Where one turn sends some rows of the set: a few examples, then the rows asked
j_48:  30.7 -19.2  13.6  10.2  -1.0  11.1  -7.7  -7.7  -4.8   3.0 -14.3  -0.8   0.0   4.2   5.4  11.3  -5.6  -3.8   1.2 -11.2
j_623:  19.2  20.9  10.8  15.3  -8.2  -5.7   0.8  -4.7   9.4   8.9  -9.3  -8.3   7.5  -3.1 -15.1  -2.5   1.1  -2.1  -5.5  -2.6
j_258:  29.1 -15.9  10.0  12.2  -8.7   4.2   5.7 -11.9  -4.5   8.5 -18.3  10.2 -13.7 -12.7  -9.6  -0.9   6.9 -25.4  -7.6   1.5
j_506:   8.6   4.6  13.3  26.0  -3.7  -9.9 -13.1   3.7  11.5  10.2  -9.0  -4.1  -4.1   3.3  -7.8 -10.4  14.1 -16.7   5.8  -6.3
j_560:   9.0 -13.6  11.9  18.2  -5.0 -10.0  -3.6 -10.3   1.9  13.9  -7.7  -1.4   0.0   4.1  -1.9 -26.0   2.5   2.9  -4.8  -0.2
j_149:  36.4   6.5   3.7  13.5  -9.2  12.6   0.3  -6.5   7.2  20.8  -9.9   1.4  10.5   8.3   1.7  -8.5  14.7 -14.8  -3.9  -9.1
j_765:  31.4 -16.9   1.0  24.8  -8.5  19.6   1.0  -5.7   4.5  15.7  -6.3  -3.7  -5.6  -9.4 -12.4  -6.2 -12.3 -15.2   7.1  -1.9
j_568:  17.9  -5.1  -2.3   8.1   1.4 -11.9  -2.5  -1.0   0.3  22.3  -9.0 -18.5  -5.6  -5.3  -3.5  -6.7   5.9 -13.9  -2.6 -13.2
j_819:  24.7  -7.5  10.6  12.8  -5.1   5.2  -3.0  -4.2  -5.1  13.2  -7.5  -1.4  -4.0  24.8  -8.1  -6.7   5.3 -15.1   3.1 -19.6
j_563:  17.9   4.9  16.9  17.6  -5.8  11.3  -0.1  -9.1  -1.7  15.0  -3.8  -3.1 -17.7   7.3 -13.7   6.3  -8.5 -15.9   2.1   6.2
j_702:  27.9  -1.0  21.6  22.8  -7.3   6.3  -6.4  -3.7  17.2  -1.4  -5.8   9.2  -0.3  14.5  -7.0 -15.2   3.0 -16.5   7.8  -0.8
j_841:  31.1  22.1  10.0  14.0  -6.7  -9.2  -1.5 -20.0   0.6   6.1  -8.8  -2.5  -7.2 -10.6  -5.1  -4.5   1.9 -10.0   2.2   0.7
j_66:  27.4  -1.0   8.8   6.8  -9.9  11.6 -11.3 -22.2   4.9  24.7  -0.3  -9.8  -0.6   5.8 -11.8   6.0   5.1 -19.7   1.1 -12.8
j_889:  28.0 -13.6   8.2  22.0  -4.6   8.2  -4.3 -21.5   7.6   8.6  -9.0   0.7   5.6  -5.1   3.4  17.3  -0.1  -7.3  -4.6 -15.1
j_174:  28.1 -13.3  11.9  19.5  -4.5  12.5  -8.1  -8.6   2.4   9.8 -19.4  12.3   2.4  -4.6  14.9   4.3   5.8 -13.6  -1.1 -12.5
j_847:  38.4 -16.3   9.6  28.6 -11.8   5.3   3.3 -22.8   1.3  -0.2  -2.7   5.9  -3.3  -8.9 -11.7 -11.7  -4.7 -13.1  -1.4  -8.4
j_408:  28.8 -25.5  12.4  15.4  -2.7   3.6  -2.6  -0.8  12.5   8.0 -14.1   3.2   8.5  -3.3 -17.3  -5.2  -0.5 -26.9   5.9  -5.6
j_498:  32.4  -7.6  -1.0  11.4 -12.5  -2.9  13.0  -6.7   5.2  12.8 -19.2   5.7  -0.1 -10.0  -9.3  -0.6 -11.0 -22.2   1.7 -10.4
j_754:  24.2 -15.9   6.1  18.2  -8.3 -12.9  -3.0 -25.0   1.8  10.2  -8.0   4.9   4.9 -22.4 -13.7  -9.8  -0.5  -7.9  -4.7  -5.2
j_903:  15.9  10.4  11.3  18.9  -9.4  10.7   1.4  -9.7  -3.7  19.0 -13.4   4.7  -7.0  -1.5   0.0   7.9   1.6 -19.5   4.5  12.3
j_738:  13.1   1.3  11.1  13.9  -1.4  16.8  -1.0  -3.6  -1.2  16.8 -11.9  -4.6  -1.0  -6.2 -16.2 -18.9   2.1  -5.0 -13.6 -12.2
j_523:  16.4  -2.3   1.0   4.9  -3.3  -3.1  -2.0 -12.4  12.5   4.8 -10.0 -12.5   0.2 -11.1   0.4 -15.2  14.9  -7.2 -12.4   6.9
j_155:  32.2   1.3  11.5  11.8  -5.8 -13.0  -2.6  -5.1   4.5   1.9  -8.3  -3.6   9.4  10.9   4.1   1.5  -0.3 -16.3  16.0   4.7
j_37:  24.7 -15.8   7.9  16.2  -0.2   4.2  -6.7  -6.5  -4.2  -0.2 -14.9   6.0  -0.9 -21.8  -7.3 -21.2  10.1 -15.4  -5.2   1.7
j_356:  10.6   0.8   5.9  17.1  -5.4   0.7  -0.7 -13.2  -7.3  12.4  -4.5  -2.8  12.6 -15.7  13.5   1.9   2.7  -7.7   5.3  -6.5
j_566:  22.3   0.2  19.0  14.5   0.1 -11.1  -6.6  -4.9  13.1  -0.7 -14.4   5.6  -3.3   6.8 -12.3  -8.4  20.7 -10.1   1.6   5.4
j_437:  24.2  -9.2   8.6   6.2 -10.5  -2.2 -15.4 -12.5  20.1  15.3  -6.1  -5.6   6.4  -3.7  -9.4 -22.7   3.8  -4.2   1.5 -16.7
j_370:  17.3  -1.8  17.4  25.9 -11.6  12.5  -7.5 -20.0  15.0  -4.0  -1.9   4.4  -0.8  10.8 -13.8  -1.3   0.6 -12.0   9.5  -0.8
j_169:  17.7   8.1  15.1   8.2 -13.5   4.0 -20.8  -3.8   6.1  15.0  -5.4  -9.9 -10.4  -1.0 -10.0 -11.1  -4.6  -2.2  11.2   1.9
j_799:   1.3 -14.6  12.7  11.2  -8.2  12.8  -4.6 -14.2   0.8   8.3  -3.7  -0.1   4.7  -2.6  -4.2   4.9   3.4   5.5   2.7  -1.1
j_47:  24.8 -23.7  -1.1  11.8  -3.4  -5.7  -0.5  -8.4  -7.4   4.9  -9.3  -5.1 -11.4 -10.8 -12.3  -9.2  -1.5   1.4  -1.4   4.2
j_552:   9.4  -0.6  15.5   8.3  -2.3  -2.4 -10.4 -22.9  -7.2   7.4  -3.5 -13.3  -3.6 -13.0  -7.0 -17.5  -4.9 -13.5  -5.9  -5.9
j_175:  43.1 -27.9  11.0  14.5  -4.6  -6.0  -0.4  -7.7  -1.3  12.7  -6.8  -2.1   2.8  -5.1  -6.6  -3.4   1.3 -13.0   3.2   8.4
j_154:  34.6  10.2   9.8  14.6  -7.4 -12.7   0.6 -10.8  14.1  16.4  -4.8  -3.3   4.9  -0.6   0.9   5.5   1.1 -23.0   5.6   5.0
j_655:  20.5  -0.8  20.7  26.6  -1.4   2.2 -14.4 -13.4  -2.8  17.1   0.3  -4.6 -12.8   2.5 -13.3  -8.2   1.3  -0.6   9.6   9.7
j_766:  12.0  -9.6   7.0   4.0  -7.6   1.3  -6.6  -7.2   5.0 -10.3  -9.2   1.0   6.6  -2.5   9.7  -6.1   9.4  -6.4   9.6 -10.7

j_48 turns into -> j_889
j_523 turns into -> j_560
j_702 turns into -> j_563
Now these:
j_738 turns into -> j_568
j_766 turns into -> j_799
j_847 turns into -> j_258
j_566 turns into -> j_655
j_506 turns into -> j_169
j_903 turns into -> j_155
j_149 turns into -> j_819
j_408 turns into -> j_765
j_47 turns into -> j_754

Where one turn sends some rows of the set: a few examples, then the rows asked
j_909:   2.7  -8.1   3.2 -10.4   8.4   3.0 -15.0  17.5   1.9 -27.9   5.1  -2.0   8.2   5.2
j_957:  23.5   3.4   6.7 -11.1  14.1  -9.3   2.0  -4.2   3.3 -20.1  -0.9 -24.0  -4.6  10.3
j_691:  20.4   8.4   7.1 -17.1   7.3  -6.7  -0.8  -3.1   7.1 -14.0  -5.6 -22.7  -4.0  11.7
j_307:   2.6  -6.0   9.7 -16.1   7.0   6.3 -19.7   9.9   3.1 -23.9   6.6  -8.5  12.3  -4.3
j_567:  25.6   7.6   8.6 -10.6  10.0  -7.0   6.1  -0.6  -0.1 -15.6   2.5 -18.7  -2.3  17.1
j_396:  26.8  -4.2  -1.9 -14.7  -6.7  20.1   9.6  14.0  10.1 -15.6   9.8 -14.6  13.9  -8.1
j_588:   7.7 -14.4   6.6 -11.9   6.0   7.6 -19.7  14.7  -4.4 -26.8   4.2 -10.7   6.4   1.8
j_858:  28.7  -6.8  -4.2 -15.9  -4.8  17.0   9.7   7.8  10.1 -13.5  15.5 -10.6  11.1  -7.5
j_646:  23.9  -5.2  -5.2 -11.0  -3.8  21.8  11.2  14.0  12.6 -13.6   5.7 -15.4   7.5  -8.4
j_297:   7.8 -10.0   1.1  -9.2   5.5   3.9 -21.0  13.8   1.4 -27.4  10.9 -10.0  14.3  -0.7
j_348:   3.7  -8.9   5.9 -12.7   8.1  -0.3 -19.0  14.8  -2.5 -24.6   7.3  -7.0   8.6   2.1
j_987:  30.1  -6.2  -1.1 -13.4  -2.8  14.4  13.6  10.2  16.0 -13.9   9.3 -16.0  15.1  -3.2
j_320:  19.2   7.6   2.1  -9.5  12.1  -1.7   6.5 -11.0   3.2 -18.8   1.9 -18.0  -3.9  12.5
j_452:  23.7   5.3   4.2 -14.4   8.5  -5.0   7.2  -8.4   2.6 -17.9  -0.5 -21.0  -3.4  13.7
j_621:  27.6   2.2  -0.6 -21.1  -7.1  14.5  11.7  11.9  16.4 -18.9   8.2 -12.0  13.7  -5.8

j_297 turns into -> j_957
j_348 turns into -> j_452
j_307 turns into -> j_691
Now these:
j_909 turns into -> j_320
j_858 turns into -> j_588

